One turn moves each row of this set onto another row. After a few examples, where does it send each row asked below?
K433: [-18.2,-28.7,13.1,-18.3,0.2,3.2,24.7,-8.6,39.4,-1.0,26.1,10.5,17.2,9.9]
K532: [-9.1,-12.7,14.5,-21.8,-15.2,-21.0,2.6,13.1,25.7,9.4,1.9,0.3,-3.1,33.4]
K330: [-25.3,9.9,30.4,8.8,9.0,18.6,5.7,-2.4,10.8,8.9,16.5,-0.7,30.2,5.4]
K371: [2.9,10.7,27.8,-13.2,6.0,17.6,17.4,-28.4,3.5,0.2,20.4,-17.2,-2.2,-2.5]
K984: [11.9,-6.7,8.7,-35.2,-10.7,-9.4,22.3,4.9,23.9,13.1,17.3,-5.2,-16.7,19.3]
K48: [-13.5,5.4,12.2,-23.1,4.2,-5.7,19.4,25.5,20.0,11.3,2.2,9.4,24.0,38.5]
K209: [15.5,17.4,23.3,-22.1,9.3,-8.6,2.8,-4.5,2.2,-5.3,-4.6,-20.9,26.1,14.4]
K217: [-17.5,-22.1,32.0,-11.8,12.7,21.2,23.5,-13.2,25.3,9.4,17.6,7.4,27.9,8.3]
K621: [3.8,24.1,25.6,-34.4,11.3,6.0,13.5,-13.0,2.9,6.7,10.2,-20.8,-4.5,-2.8]
K896: [-17.6,-27.5,18.8,-10.1,-10.1,14.9,24.7,-1.3,32.0,8.9,29.2,-0.8,2.0,4.5]
K13: [-8.7,12.6,15.5,-30.9,5.9,5.6,19.0,25.3,16.4,5.7,9.6,10.2,17.2,43.3]
K770: [-23.1,-1.4,30.9,3.9,14.6,16.1,16.6,0.3,17.6,5.1,-0.1,4.1,31.6,-1.3]
K533: [-20.7,-20.0,32.4,-28.1,-9.1,15.3,24.3,-8.3,19.1,-18.6,14.2,12.2,15.3,20.7]
K233: [-0.1,-19.6,13.9,-33.9,-7.9,-14.9,-11.5,13.5,3.3,4.8,18.5,-4.1,-1.8,8.7]
K401: [-17.7,13.5,17.7,-26.2,-9.0,8.0,26.8,22.2,17.4,7.7,5.7,-7.7,9.3,41.3]
K402: [-14.6,1.7,5.7,-19.4,1.1,-6.0,4.7,22.3,29.4,4.3,7.3,-6.6,20.2,39.7]
K553: [12.0,-2.1,6.4,-34.0,-9.9,-19.3,11.3,3.2,32.7,6.6,1.8,-14.4,-3.8,23.0]
K3: [3.4,-14.6,25.1,-28.5,-16.8,-17.7,-5.6,13.6,-3.8,15.9,9.2,4.1,8.6,11.1]
K199: [-8.0,28.0,31.1,-37.8,-8.4,8.9,9.4,-6.1,22.1,9.4,12.6,-3.3,15.8,-15.2]
K372: [1.5,20.1,25.3,-36.9,3.7,9.6,8.9,-16.6,22.6,10.6,15.8,11.1,4.8,-14.1]
K9: [-13.1,5.6,33.1,9.9,-6.8,11.2,4.2,-4.3,29.4,19.4,4.8,0.6,27.2,1.6]
K145: [20.9,3.4,32.8,-19.4,9.0,-3.6,2.8,-0.9,-0.3,-6.5,-9.4,-12.5,26.6,8.6]
K87: [12.6,-4.6,28.3,-23.1,-1.6,10.3,27.9,-22.3,16.3,0.0,12.7,-13.9,-4.0,-13.9]
K589: [-22.7,-30.5,19.4,-10.4,4.6,10.9,31.5,7.9,24.8,16.2,16.6,10.1,12.7,9.0]
K802: [-15.7,-13.5,32.5,-31.8,-11.6,20.2,23.0,-7.5,11.9,-5.8,25.0,7.8,30.0,30.1]
K277: [-1.6,4.8,19.8,-27.0,15.0,5.2,25.6,-17.0,6.9,-0.1,17.8,-8.8,-2.1,-21.0]
K691: [1.9,-3.6,6.8,-26.9,-10.7,-23.9,10.5,-2.9,13.2,-0.4,16.4,-0.1,-15.9,21.7]
K72: [17.6,24.7,20.0,-16.6,17.9,-1.8,5.4,-8.8,-5.3,4.3,1.3,-9.6,12.2,17.9]
K937: [24.2,-1.3,25.5,-24.9,12.7,2.5,11.0,0.4,-5.0,11.6,1.3,-22.6,27.7,12.3]
K573: [-25.0,10.6,29.6,2.7,2.1,17.9,-5.7,7.6,23.0,6.9,15.0,-1.8,24.4,0.2]

K217 moves to K621
K937 moves to K401
K145 moves to K13
Where do these go?
K233 moves to K533
K553 moves to K589
K691 moves to K433
K770 moves to K72
K87 moves to K984
K3 moves to K802
K209 moves to K48

